[[3 5 5 4 7 4 5 5 3 3 5 4 5 6 3]
 [6 5 5 5 6 2 7 4 5 6 4 5 3 6 5]
 [5 4 5 5 5 4 3 7 3 5 5 4 7 5 7]
 [5 3 6 5 4 2 5 4 4 5 5 6 5 7 5]
 [5 4 5 5 5 6 5 5 6 6 6 5 4 5 5]
 [3 6 5 5 5 7 5 7 7 6 5 4 5 5 5]] gives 3

[[90 22 74 70 77 13 78 21 17 72 81]
 [30 35 98 90 85 83 76 33 57 34 91]
 [23 61 45 37 33 67 28 72 91 23 39]
 [59 61 65 67 67 69 67 59 55 63 65]
 [75 86 56 70 70 76 74 63 53 87 59]
 [58 82 62 76 71 83 72 49 55 73 61]
 [50 54 77 74 72 75 69 54 61 53 74]
 [49 39 66 58 58 51 55 53 58 43 65]
 [52 61 68 70 68 75 67 55 56 59 66]
 [29 61 49 44 41 68 37 65 82 31 44]
 [77 76 45 55 57 55 61 64 52 80 49]] gives 77

[[56 28 46 33 54 78 65 53 62 48 67 74]
 [69 53 81 50 56 90 49 34 65 81 84 92]
 [63 68 74 69 72 74 57 71 57 75 60 63]
 [57 59 50 59 54 45 63 58 60 49 55 51]
 [61 65 64 64 62 59 59 61 59 64 60 59]
 [68 62 76 57 53 72 51 33 65 75 78 81]
 [64 67 67 62 52 55 54 40 63 65 68 66]
 [55 41 41 43 51 55 66 55 61 42 59 59]
 [64 63 69 60 56 64 55 46 62 68 68 69]
 [49 30 23 35 45 43 72 57 61 24 52 49]
 [50 62 40 66 66 37 71 89 54 40 37 30]] gives 50

[[-23   3 -25 -16  -2 -20  15   8 -24  11 -10 -11]
 [-12 -20  10   5  -9  -1 -17 -11  17  11 -16 -14]
 [-14  11 -33  -4 -15 -32  15   9  -9  42 -27   3]
 [-21 -16  -4 -10 -10  -7  10 -11 -27   4  -5 -16]
 [ -5 -19  10   5 -10  -2 -22  14  18  -1  -1   3]
 [ -7   0 -22 -13 -10 -29   7  15 -18  23  -6  -3]
 [ -7  -6 -13   0 -15 -27   0  10   0  41 -23  -2]
 [-32   5 -32 -14  12 -12   5  22  -3  13 -14 -16]
 [-29  10 -33 -17  14 -15   7  22 -11   4  -7 -15]
 [-32   7 -25 -10  14  -2   5   8  -1   0 -18 -15]
 [ -9  -5 -10 -14 -11 -17  11  -4 -28   2  -1  -6]] gives -9

[[4 6 4 4 3 7 7 4 6 5 8]
 [3 6 4 4 3 6 6 4 6 6 8]
 [5 6 4 4 5 8 7 6 4 3 5]
 [6 5 5 5 5 7 7 6 7 6 8]
 [6 5 6 5 6 6 4 6 5 6 5]
 [5 5 5 4 5 6 6 6 3 3 3]
 [7 3 6 7 4 4 3 4 7 6 5]
 [3 6 4 3 4 5 4 4 2 2 3]
 [3 6 4 4 5 4 5 4 6 6 6]
 [6 4 5 6 4 3 5 5 6 5 3]] gives 6

[[-11  18 -11  -2   9  22  13   3  21  -1 -19  14   4]
 [  2  21 -33   9  26  27  -1   3  22  -2 -40  17  10]
 [  0  26 -43  -9   7  20  -3  11   1  -1 -39  -6  -2]
 [ -3  14   8  -4  -5   8  17  10  11   2   4   6  -3]
 [  8  -7   7  16   7   2 -11   0  -9  15   8   1  10]
 [  1  -9  43  -5  -5  -5  14   4  -5  12  47  -2   3]] gives 1
---
[[ 23   5  18  -9  -8]
 [-72 -38 -43  -4  20]
 [ 21  22  14   5 -10]] ==> -43, 23

[38 21 64 68 37] ==> 64, 68

[[ 22   7 -31  37 -45 -32  14]
 [-36  38  51  37 -27  17 -61]
 [-42 -10  25 -37  15  16 -41]] ==> 37, 51

[ 64 -26 -31  15  71] ==> -31, 71

[-21 -38  52 -56  40 -60 -37] ==> -56, 52

[ 49 -56  25  -9 -51 -33  58] ==> -9, 58

[ 51  35 -18   2 -37] ==> -18, 51

[[-16 -28 -42  39  50  19 -21]
 [-53  41  39  24   3 -32  29]
 [ -8 -14 -23  23  21   4  -5]] ==> 24, 50

[ 14 -14 -12   9 -57] ==> -12, 14

[-26 -55 -17 -14 -34] ==> -17, -14
---
-169.428,231.304,122.776,-21.888,141.483,-79.026,24.323
-182.859,65.597,227.367,-36.050,-97.819,-53.493,53.094
-173.310,222.309,131.740,-20.790,123.449,-85.024,18.681
-> -173.310

0.152,0.145,-0.107,-0.100 -> 0.152

-0.138,0.188,-0.195,0.078,0.161,0.136 -> -0.138

11.433,-0.428,-14.989,-6.975 -> 11.433

-1.04,1.78,-0.52,1.11,-0.09,1.66 -> -1.04

-0.09,0.03,-0.11,0.11 -> -0.09

0.46,-0.69,-0.35,-0.27
-1.16,-0.15,-1.71,1.13
-> -1.16

9.553,-9.038,-4.037,-8.239 -> 9.553

-156.48,-55.93,61.68,101.41,13.38 -> -156.48

10.1,-18.9,-1.9,-4.0,13.3,-15.6,-4.2 -> 10.1
---
 50   65  -44    5  -49    3   -5 Answer: 5

 20   53  -44   15   16
 20   59    1  -11  -41
 20  -24  -29  -42  -36
Answer: 1

-12  -21   29  -64  -10 Answer: 29

-19   50    2  -10   21
  6   -7   -5  -23   11
  3   -3  -13   60  -32
Answer: -5

 31   -9   53  -32   12 Answer: 53

 18  -57  -45    0  -38   24   22 Answer: 0

-21  -69  -33  -33    3 Answer: -33
